One turn sends every row of this set to another row. A few are shown first. Where does it send the rows asked after them?
Dova: [ -1 -12 -15   2  12   8  -6   4   2  -7  -4   5  -8 -11]
fadu: [  2  -1   1  11   9   9   3   4   7 -10   7  -4 -13  -5]
nebur: [ -6   8  -1  21 -16   4  -7   0  -4  14 -15   4   6  -1]
fulig: [-4 -2  5  9 -7  2 -1  8  7  3 17  5 -6 -6]
fomuk: [ -1   3   2  27  -6 -12  -7   4  -7   1 -14  13  -9  -2]
tipu: [  6   9   4  19 -11  -1  -2 -16   1   0 -12   4  -2   2]
nibir: [  1  -8 -19   3  10   4  -8   7  -3  -2  -8  -3 -14  -9]
zegi: [ -5 -12  -2  -1  -3  -4  -1   8   2   2  12  11   0  -3]
fuf: [  9  -4  -8   2   7  14   1  10   3   8 -13   2 -15  -4]
Suf: [ -5   9   2  28   5  -3 -13  -1  -4  -6 -15  12   0  -6]
pegat: [  1   0  -8  22 -10   5 -11  -2  -6  12 -23   1  -5   0]
Vepon: [  0 -12  -5  11  -7   7 -19   7   1  10  10   8 -11 -13]
Zozut: [  4   8  -5  18 -13   4 -11 -13   0   6 -20   8  -6  -8]
Teki: [ -4  -7  -6   1   7   0   7   7   4 -10   4   4  -5  -3]
Lusu: [10 -4  5  2  8  8  5  6  5  5 -2  1 -8  9]
Pak: [ -4  12   5  21  -6   5  -1  -5  -1   2 -14  -1   7   6]
Pobu: [ 2 -3 -5  3 10 -3  4  6  1 -7  5 -6 -7  4]
mobud: [  0   2   2  29   1  -8 -16  -2  -7  -2 -14  12  -3   0]
nepu: [ -7  11   0  25  -3  -6  -5   4  -4  -2 -16  13  -5  -8]
lib: [-5 -2  0  1  0 -3 -8  7  1  6 16  4  6 -1]
gatif: [  2   3  -2  23   0   6  -5  -7  -4   0 -22  -5  -2   8]
lodas: [ 5 -1  7  1  3 12 -7  4  6 13  6  9  4  3]
Res: [  3  -2  -6   2   3  18 -11   8   4  16  -4  10  -3 -11]
tusi: [  7   8  -3  20  -9   2  -4 -14   0  -1 -21   3 -10  -1]
Duka: [  2  11   2  18 -16   1 -10 -14   0   6 -11   9   1  -4]
muva: [  5 -10 -10  12   9  12 -14   3   2  -3  -2  -1 -19 -11]
kufa: [ -5  -6 -14   1  -1   5 -19   8  -2  12   4   7  -1 -14]
funul: [ -3 -16 -11   2   3   3 -16   5   0   4   4  12  -1 -10]

Res -> fuf
Pak -> nebur
fomuk -> mobud
Now these:
tusi -> tipu
funul -> Dova
muva -> fadu
lib -> kufa

One turn sends every row of this set to another row. A few are shown first. Where does it send the rows asked after them?
Megi: [  3  -7  -9   1  -2   0   2   3  19   4  -4  -6   0  11  -3  10 -19  -5
  -3   1   3 -16   9  10   2   6  -4   8   2  -5   3  -2   4   6   6  -6
  -6  12   5   1   0   3   2   1   8   5   3  13  16  -7 -13  11  11  -6
   2   5]
fep: [ -7   9   4  -1  -1  -3   0   3  -9   3  -8   6  -8   4  -1  -4  -2  -2
  -4  -2 -18  -2   1 -32   6   0  -1  -1   3   6  -1  -7  -5  -2  -8   2
 -12 -13  -2  -1   1 -11   3  -2   8 -12 -16  12  -2  -2  13   5   6 -20
  -4   5]
tidi: [  6   5   9  -9 -19   2  15   2  -3 -10   4   0  -2  -8   0  10  -6  -3
  -5  14  -4   2 -10  -2   2  11 -14  -8   4   9   1  -9   1  -8  17  -5
  -1  -1  -6  -9  -7  -9   2   2   9   5  -3  -3  -6  -4  -1   6  15  -2
   0  -6]
refir: [-16   5  16  -1   1   6   0   3   2  -7  14  -9  -3  -4  -4  -6  -2  -2
 -10 -13  12  -7   1  11 -18   0   1   9  14   5 -12   6  -3  -1   3  11
  -8   0  -3  -9   6  -3  -1  -4   2   7 -10  13   8 -10   3   5  22  -8
  -4  20]
Bureg: [ -1   7   1 -10  -2  -3  10   6  12  -1  28  18  -1   7   0  -3  -3   0
   0   9   0  -4  -8   7   5  16  -4  -5  -2  -4   9   4 -14 -11  -1  -8
 -16   2  -3   9  -9  -2   8  10   9  -3   2  -4   0  -7  -8  -4  12  -7
  -4  -2]
sozut: [ -3  13   9  -4  -5   3   3   1  -1 -11  16  12   6   4   6  -2 -13 -11
  -5  -3   1  10   1  -3  -3   7 -10  11  -3   0   3  -1  -8   1 -11  -9
  -7   4   2   5   5  -8   6  13   1  -4   1  -8 -11 -24  -7  -6   3  13
   0   3]
vek: [-12   5   4  -2  19   6   2  -8  10  -1  17  16   2   6  -1  15 -13  -3
  -6   3   7  -7  15   3   1   6  -1  15  -8   2   3  -4  -8  -6  -3  -8
 -10  -7  -8  14  -1  -9  -6   7  -5  -6   3   2 -11 -11  -5   7  -7  -4
   1   8]
kages: [ -3 -12  -6   2  14  -6  -1  -4  20  -1  -2  -7  -3  -3   5  -1  -2  11
   5  -5  13  -1   9   0   8  -8   6  -2   8   4 -13  -2   2  -9  -8   7
 -18 -11  -2   2  -1 -12  10   3   7   4  12  -1   2   4  16   5  11 -19
   0   9]
mol: [  0   2  10  -2  -2  -2  14   9  10  13  16   5 -14  -7   4  -7   5  -5
  19   2   4  -2   5   6 -14  -4  -1   7   3   9   6  -2  -5   4   0  -3
 -16   8  -5  -4   9   4  -1   4   0  -5   2   1  -5   8  21   8 -13  -3
   6   2]
zates: [ -1  22   5  -2  -3   1  11   2  -4   9  -7   1   0   7   0   5  -7   3
  14   6  -7  11  -1  15   1   0  -4   1   2 -13  -4  -4 -16  -3  -1  -1
  -5  -9  -3  -3   1  -4   4   0  -2  -8   0  -9   8  -4  11 -16 -10   2
  -4  -6]
boga: [-19   2  -6  -9   0  -6  -1   9  -3  12   0   2  -3   8  12  -4  10  -5
  -4  -5   4  -4 -14 -17  14  -2   7  10   0   4 -14  -1   0  -5   7  10
   6   3  -6   1   0 -14  -2   3   8  -3  -9   5  -6   0  11   9   4 -11
  -8  -3]
busu: [  4  14  -3  -7 -10   3   0  -9   4   1   1  -2 -12   4  -5   7  -4  -3
 -13   1   1   4  -7   3   1   4 -10   9  -4  14 -17   4   7  -1   7 -16
 -16 -11  -4  -5  -2 -19  -1   8   8  10   6   1  -2 -14  -4   5  -6   5
   1   7]
nur: [  5  16   3   9   4  10   3   1  17  21  -2  10   4  14 -10  14 -11   2
   4  -2 -12   6  -6  17   2   2   2   5   3  -2  -1  -5   2  -3   1  -1
 -11   0  -3  -8  -8  -5  -5  -7 -15  -4   7  -8  -5  -5  18   4   4 -13
  -5   1]
vomev: [ -9  14  10  -2  -3   6   1   2   1 -16   7  -1  -2  -1  -1  -3  16  -2
  -8  -9   7  -9  -1   7  -3   9   1  -1   2  -3  -2  -3   4   4   1   8
 -11  -8   1   1   2   3   6   4  -5   1   5  21  23  -5   0   3  22 -17
  -2  22]
soze: [  1 -11   6   4  -3  -7   1  -6  10  -5   0  -7   8  -2   2 -12  -8  10
   6  -7   9   7  -3  -7  15  -6   2  -5   9  -7  -2  -1   7  -4  -5  15
 -16  -1  -1  -9   6  -6  16   7  -3   1   5   0  -5  -6  19  -1  25 -12
   1  -5]
gekap: [ -5  15   7  -7  -1   7   3  18   8   8   9  14   5  -1  -1   5 -10  -3
  17   0  -9  -3 -13  19  10   2  -7  -2   7  -5  -3  -7   2  -9  -2  -8
 -13   2  -5 -14  -4  -5  13  -6  -1  -3  -8 -13   3  -1  25  -8  -3 -10
   2   2]
Motal: [ -7  13   6  -1   8   4  -2   7   5   8  29   9   8   4  -1  14 -17   2
  -4  -1   2  -2   0  -3   3   9  -4   2   1  -2   1  -1  -4 -10   3   6
 -10   2  -5   1  -1  -4   8   4  -9  -4  -5 -11 -24  -3  -9  -2  23 -10
   6  10]
vovit: [-17   8   8   3   2   5   0   7  -2 -17  10   1  -2   4  -5 -12   4  -1
  -4 -14   8  -4  -7  -1 -14   2  11   6  14   8  -3   7  -1  -3   0  12
  -6   4  -9  -6   4  -5   2   5  -5   6  -3  10  18 -11   5   0  19   4
  -3  20]
dav: [-11   4  -1  10  -1   6  -6  11   6  11  -8   5   7   1   4  13   2  -1
   4   4  -1   3   0  11  -9   1  -4   9  -6  -6   0 -19  -5  -7  -3  -7
   1  -5  -7 -12   5 -10 -10  -2  -5   2   6 -17  -3  -4  14  -3  -3   3
  -5   0]
tem: [ -3 -14   1  -4   2   5   9 -11  14 -18  -2 -10   4  -2   0 -11  -5   5
  12  -2  14   3  -2   1  15  -3   3   2   4   4  -3  -2  -4  -5   3  -2
  -9   7  -5   0   0  -9   8  10  16   2  13   0  12  -4  21   4   9 -14
  -1  -6]
Mezot: [ -7   2   0   1 -17  -7   1   7   0   5  -5   5  -9  11  -4  -2  -5  -4
  -8  -5   2   3   0 -12  10   4   0   8  -9  12   7  -2  -4   5  13   4
  -6   0  -5  -8   7   8   0   6   2 -12 -11  10  -6   8  15  10  14 -18
 -11  -6]
teni: [ -3  -5  -6   1  10   2   7   1   6  -8   3   7   0   8   2   8 -13   1
   2   3 -10 -20  -1  -5  12   0   2   2   3 -21  -1   0   4   0  -4   9
 -13  -1   1   6   6  -5   9   3   3  -4  -2  10  24  -3 -10  -4   4  -4
   7  14]
fab: [ -8  -7  -4   2   0  -1   3   8   3  -6  -3  -3  13   5   7   8 -19  -5
   1   0  -3 -11   1  -7   0  -2   8   1  13  -6  -2  -4   0  -2  10  16
  -1  15  -3  -3   6   2  -1  -1   5   3  -8  -1   7 -12 -12  -4  17  13
   7   2]
Kema: [  0   0   1   6   6   5  -6  -6   6 -10 -13 -16   5 -10  -1  -3 -17   3
   6  -8  12  13  16 -11   9  -9  -5   0   3  11  -9  -6  -3   2  -3   2
 -13   3  -6  -4   6  -8  15   8   5   4  10   1   0  -7  15   0  12 -10
   0   6]
Raz: [ -7  -5  -6  -3  -8   1   3   7   0   3   7   2  -6  10   0  -2  -2  -5
  -5 -11   2   6 -15 -16   2  -1   0   8 -10  15 -13   3  -4  -2   0 -15
   0   7   4  -2  -1 -10   3  -3  13 -10 -13   5   1   5  19   1   3 -23
   4  17]
pud: [ -8   6   8   5   7  10   5  -5   7  10  13   4  -1  -5   6  -2  19   0
  14   5 -16  -6  -4  -8  -7   0   8   4   2   3   1 -15  -5   0   2   3
 -24   5 -11  -2   9  -3 -12   0   5  -2  10  -7  -2   5  14   6   1  -9
   7   6]
Mib: [  3  20   5   3  -2   4   2   6   4  23  10   1  -1   1   0  -9  11  -3
  18  -2  -3   6   0 -11   1   3   4   1   2   3  -2  -3   7   6   5   3
 -14  22  -5   0   4   1   5   4 -16   2  10   2  -5  -2  11   5   3   1
   4  -2]
Guvup: [  3   6  14   6  -3   8   7  -8  -3  17  13  -5  -1  -8   1  -3   6   3
  12  -1  -4  10   1  -6 -10  -6  -7   5  -9 -11 -10  -6  -1   9  -3  -3
 -14   8   2  -4  16   0   0   0 -11 -10   1   5  -7   2  11  -4  -3 -10
   9  10]
gog: [ -6  -4   3  -4  -2   2  16  -7  -5  -1  16   6  -7   5 -12  12 -10  12
   1   8   5  -5 -17  -6   7   6   2  -2   2  -5  -5   7   9 -17  16   6
   0  -8 -13  -2  -7 -17   3   3 -13   2  -8   0  -4   4   4  -1   7  -1
   7   1]
vofo: [ -8   4  14   0   3   5   6   7   3 -14   2   2  -4  -2  -2  -1   6  -4
  -4  -6  13  -9  10   4  -9   5  -1   0   8   3   3  -3   6   1   1   5
   5   3  -1   7  -4  -3   5  -2 -12   2  -2  24  16  -7   2  11  16 -10
  -8  16]
nirun: [  2  -2  -5   1   2   2  -3  10  11  -5   5   0   9   1   1   9 -27  -8
  -7 -11  -5  -8  -4   3  -3  -8  -1   4   7  -2  -9   5   3   4  -4   5
 -20   4   4 -13   8   6   7   3  11  -4  -6   7   6 -11  -5  -2   8  -4
  18  23]
zud: [ -3  11   2  -2  -3  -3   1   0   1 -10   2  14  -6   1   0  20  -9   0
  -7  -1   3  -4  -3  -4   7  -1   2   5   0   9  -1  -1  19  -7   1   3
 -16 -29  -5  -6   2 -11   3   8 -13  -3   0  -1 -13  -2   7   8  -4   2
  14  15]

boga -> Mezot
refir -> vomev
Now these:
gog -> tidi
sozut -> vek
Guvup -> pud
nur -> gekap
kages -> soze
Megi -> nirun

One turn sends every row of this set to another row. A few are shown first. Where does it send the rows asked after them?
gup: [ -2   2 -12   5   2  10  -1   5   0 -12   2  11]
logub: [ 3 -8 -3 -4 -3 -4 -8  2 -7  3  6 19]
fefum: [ -5  14  -2  11   0   5   3   5  11   0 -10  -7]
Debo: [  0 -14   3  -4   1   6   4 -11 -10   8 -11  -5]
lil: [ -6   2  -2  12   7 -12   6  -5   1  -4 -12  -4]
roral: [  0  16  -3   8  -8   2 -11  -1   4  12  -7   5]
doba: [15 -1  8 -4  8 11  3 -7  8  6  4 -2]
vasa: [  5   7  -1 -13   7   9   1   6  14   6  -9  -6]
bof: [  3 -15   4  -1   3  -1   8   5   0  -6   8   6]
Sarel: [  8   8 -12  -5   9   1 -12 -12  -2   5  -7  11]
kegoz: [  2  -7   1  -6  -5  11  -5 -10 -11  15 -10   0]
gema: [-8 -6 -9 -7  4 -5  4 14  2 -8 -6  6]
lumat: [-8 17  0 -3 -8 -1  1 -2 -3  7 13  7]
Kupaf: [  4  -2  -4 -17  10 -10  -4  -2   4  10 -12   2]
luped: [ 8  3 10 10 -6 -2 -5 -9  0 14  4  4]
Vod: [  1   1  -3  -3  -6  21  -4  -6  -5  10 -12  -3]
ligo: [ -5   1  -9  -1   1  16   1  -6  -6   1 -18  -5]
pufal: [-12  20  -4  -1  -4   1   7   1   1  -1   9   1]
zoz: [-6  8  6 -4 -5 -9  5 -5 -5  7 15  6]
pabe: [-11   5   4  -4   1 -15  11  -3  -4   1   9   1]
gumi: [  0  -5  11   2   0 -16   2  -2   2  12  -6  -3]
seze: [ 2  1 -1 -6 -7 12 -4 14  5  3  7 11]
fudi: [-14  13  -3  -1   2  -8  12  -1  -2  -5   6  -1]
fisel: [  9   1  -5   3  17   4   4 -14   1  -7  -4   1]
sitin: [ -5  -9  -3  -5   3   7   6  -5  -7   3 -19  -9]

fisel -> Kupaf
Vod -> ligo
Now these:
gup -> gema
fefum -> lil
fudi -> pabe

